R: rows in a few groups, each row roughly a mix of its group's directions:
R (115 x 12):
[[ 16   5   8  13  14 -18   2   3 -20  -2 -31  17]
 [ -2  27   8  11 -12 -21   1 -22  22   5 -13   4]
 [-32   5   1  -5 -17  -2   9 -24  18  14  12   0]
 [ -3 -25 -22 -15  -5   2  19   9 -27   0  -3  10]
 [ 12  36   9   9   5  -1 -11   3   5 -11  -6 -27]
 [ 22   9  -4  -4  -6  12 -31  20 -10   3 -16 -13]
 [-10  17  10  11 -25 -12  10 -26 -16  15   1   6]
 [-36   2  -1  -1 -19   0  14 -24   6  11   9  -3]
 [ 14  23  17  10 -22 -19  -1 -15  -8  18   1  11]
 [ -8  12   9  13  11  -8 -19   2  18 -25  10 -25]
 [ -6   0   8 -11 -12   6  12 -20 -24  -9  25  22]
 [ -4 -22  -9 -15  28  11  -3  22  19 -13   1  -2]
 [ -7   1 -12  -1   7  28 -16  20  28  12  -1 -10]
 [-11  -2   4  -3  23  11 -10  -3  -2 -37  19  -8]
 [  2 -22  -8   0   6  -8  21  -1 -23  -3   6  31]
 [-12  -8   1 -11  12  13   4  -9 -14 -33  25   7]
 [ -6 -19 -26 -11 -13   6  15   7  -6  24  -5  18]
 [-19 -16  -3 -10  -5   0  19 -16  13 -13  31   3]
 [ -8 -21  21   1 -14  -8   9 -26  -3   7  10  23]
 [-19 -10   4  12  16 -18  12 -18  -8 -14  17  22]
 [ 21  -3  24  -8  19  12  -4  25 -11 -13  12   2]
 [-30  -6 -10  -9   1  13   0  -5  31  -9  10 -16]
 [ 13  17  18   9 -18 -18   3 -10 -21  20  -4  14]
 [ -5  24  11   9  -3 -22   6 -24  25   0 -12  10]
 [ 30  10   4   7 -30   7 -14 -13 -14   1  -3  -9]
 [ -9   0   6  -8  15  13  -5  -9 -13 -34  26   2]
 [ 19  19  20   0 -14 -24   0  -8  11  19  11  13]
 [-24 -10   4   5  -6  -8  26 -24   7  -5  22   9]
 [-24  19   2  -9  -2   1  -2   1  32  16  -7 -18]
 [ -5  17   9  13 -24 -14  11 -29 -12  11   5   7]
 [-29  -7  -6  -5  -7   6  -2  -3  29  28  -1  -2]
 [ 11  -2  16   9   6 -18   8 -15 -27 -24   8  12]
 [  9  22  14  -6   3   6 -14   9  30   3  -7 -25]
 [-20  -2   7  -4  -3 -16 -21 -10  31   6  21  -1]
 [  8  15  24  13   8  -8 -19 -11   5 -25   7 -20]
 [-11  13   2   1 -38 -11  -7  -6  11  18   9 -15]
 [-24  -5   1  15  20  -5  -6  -1 -21 -28   5 -11]
 [  0 -13  -9 -10  31  19  -5  20  13 -18  -9  -4]
 [-22  27 -13   0   9   3  -6  -1  30   3   6 -15]
 [ -9  25  18  10  -1  -8 -13 -17  28   4   4 -14]
 [-38  23  -7   5  17  -7   9   1  13   7  -2  -1]
 [  0  -7  -2  -5 -11  -7  29  -8 -13  23  -8  28]
 [ 40 -13   5  -8 -15  10 -17   6  11   7   0  -1]
 [-10   5  12   1  12   4  -8  -4  -1 -30  32 -16]
 [  5  24  21   9  -6   6 -22  -6  24   4  -2 -19]
 [ 17  -8 -10 -13 -11  19  -3   9 -32  11 -13  14]
 [ 20   0  -9  -8 -20  10  -7  10 -23  22 -19   9]
 [-11   2  11  -4   6   5  14 -20 -24 -16  21  22]
 [-18   0  15  10 -12 -18  25 -24   7   6  15  11]
 [ 22   7  -3   1 -18   2 -21  16  -7  21 -24  -8]
 [  8  18  14   9 -26 -18   6 -15 -16  21   4   9]
 [ 19  -6  -8 -10 -20  12  -3   7 -21  23 -19  13]
 [ 36   4   5  -2  13  11  -8  25  -9 -16  -7  -5]
 [ -7  -6  -5  16   6   7   8  -9 -41 -13 -16   2]
 [-15 -14  -7  -9   0  15  -2 -10  -2 -31  29  -5]
 [ 13 -13 -13 -15 -11  12  11   6 -22  19 -16  21]
 [ 14  14  16  16 -12 -25  -8  -8 -22  12  -9  12]
 [-31 -17 -15  18   8  12 -19   1  -7  -8   6 -12]
 [  5 -13  -7 -16  24   7  -3  21  31 -12   0  -4]
 [ -3  16  10   5 -33 -18  -4 -14  -4  23  10   0]
 [  3 -21  -4  -5 -16 -13  15 -22  -7   9  12  28]
 [ -4  21  -2  -7 -12   7 -10   4  26  19 -11 -27]
 [  6  -5   7  -3  -6 -24  19 -18   4  13  25  21]
 [-16 -34 -18  -8  -6  18   3  -7   5 -19   6  -1]
 [-18 -29 -12  -9 -13   8  21 -10   3  -8  20   3]
 [ -1   5  11   7 -10 -27  15 -28 -18  -3   5  17]
 [  7  21  23   7   0 -24   5 -20  14   3   3  19]
 [-38   5  -2  11   1 -14  13 -24   1   3  10   7]
 [ 16 -27   3   5  -6   8  -8  13 -33  -1 -11  10]
 [ -6  30  14  11  20  -2 -12   6  13 -14  -3 -21]
 [ 16  -8  -1  -1 -10 -17  23  -9 -20  10  -2  29]
 [-20   6  18  21 -15 -10   6 -29   6  -1  17  -1]
 [ 18  19  20  -3   2 -18  -2  -8  28   5  13  13]
 [ 17  13  29   9   3 -10 -14 -14  11 -19   7 -16]
 [-13   3  -5 -11  -6   8  -8   2  40  -4  15 -19]
 [  2  -4  -2  -3 -17 -12  27  -7  -4  28  -9  24]
 [ 18  11  -1   4   6   1 -30  15  14   8 -26 -12]
 [-14  12   9  18  29 -14   1  -7  26  -8  -4  -7]
 [  5  11  -3  15   2   8  -8   6 -27  -4 -36  -5]
 [ -2 -20 -14  -3  19  19 -17  16   0 -23  10 -14]
 [ -3  10   3   6  14  -2 -25   9  18 -24   6 -25]
 [ -1   2   0   1  17  18 -25   7  -3 -28  11 -21]
 [  5 -14  -5 -14  -5  -1  35   7 -16  22   4  14]
 [  0 -16  -4 -18  18   2   8  14  34 -11  15  -2]
 [ 23  20  20  10 -13 -20   6 -18 -16  -2  -5   2]
 [ 13  32  11  13 -27  -6  -6  -8  -9  12 -10  -5]
 [ 10  -6   8  -1 -13 -17  27 -18  -6  14   3  27]
 [  2  25  10   1 -15  19 -24  14   4   4 -11 -21]
 [ -9 -15 -10 -15  24  19   9   2  -8 -25  18   2]
 [ 33  20  -3   1  13   3  -1  20 -14 -18  -7  -5]
 [-18   2   5  12 -20 -21   8 -32 -13   9   3   6]
 [  2  17  32  16   7 -21  -1 -19   6 -11   4  -8]
 [ 15 -19 -13   2  11   5   7  17 -35  -2 -14   6]
 [ -5  13  -1   7   6 -21  17 -20  28  -7 -19  11]
 [ 12   4  -2  -7  26  -1 -19  26   8 -18 -12 -16]
 [ 32 -15  -2 -19 -21  14 -14   9   4   8  -5  -5]
 [ 18   1 -13 -10  13  15 -26  24  -3  -7 -16 -12]
 [ 31 -17   5  -4   0  -2  12   1   2   8   6  34]
 [-27   7   5  -2  18 -17  12  -7  30   8   7   8]
 [ -8   9   7  16  30  -7 -12   4  21 -18  -8 -16]
 [ -2  -8  -4  -3 -10 -15  29  -8   4  24 -13  25]
 [-25 -15 -37  -3   6   9   5   7   4  10   7  10]
 [-16 -10  -9  -1  29  -4  11   1  29 -17   7  -7]
 [  2   7  -2   5  10   8 -31  10  13 -19   4 -28]
 [-27  -7   7  12   9 -21   7 -24   3  -3  15  17]
 [ -7  13  -5   4 -29  11 -26   2   1  10   4 -25]
 [-25 -13 -27  -9  13  18   2  20   9   8   1   5]
 [-21  10   6   0 -26  -9  17 -21  -2  25   0   5]
 [  6   7   5   8 -25 -14  12  -8  -6  32 -15  16]
 [  2   8   4   6   6  10 -31  11   1 -22   9 -29]
 [-14 -25 -13 -14  10  22   1  17   6 -12  14 -15]
 [ -2  25  12   1 -16  15 -26  11   8   5  -8 -21]
 [ -6  -4   0   2 -22  -2  29 -11 -22  18  13  14]
 [ -2   3 -14  12 -33 -18   0 -23  -9  10  14  -5]
 [-35  -7   0  18  -5  -2 -18 -20   5  -1   9 -15]]

which group is each row in? (one row of each group first):
[ 17  -6  -7 -13 -14  24 -14   8 -32   3  -7   7] => (22)
[  8 -25  -9  -3  15  -8  28  -6 -14  -8  14  18] => (119)
[ 21   0 -14   3 -11  26 -20  15 -17  -8  -6 -16] => (51)

[ -6 -20 -12  -9  32  12  -6  17  13 -16 -10   0] => (119)
[ -2 -16  -5  -7   4  28 -16  25 -21  -3   6 -15] => (119)
[ 39  10   2 -10 -13   7   3  16 -14   4 -16  -5] => (51)
[-15 -21 -19 -11  11   8  18  13   5  12   4  26] => (51)
[-10  14 -17   2  13  15 -17  23  10  -4  -7 -28] => (51)
[  6   0   2 -16 -24  14  -6  -6 -31 -10  21   9] => (22)
[ 19   9  21   9 -26 -12  -9 -23 -14   1  -4  -5] => (51)
[-14  -3 -15   3 -19 -10  21 -15 -25  14  -3  17] => (51)
[-31   8   0  17  18 -14  14 -10 -16 -14   6   5] => (51)
[ 12  13   7  13  20 -11   1  13   1  22 -32   1] => (22)
[-11  17  13  12  32 -12  -6 -10  15 -21   0   2] => (22)
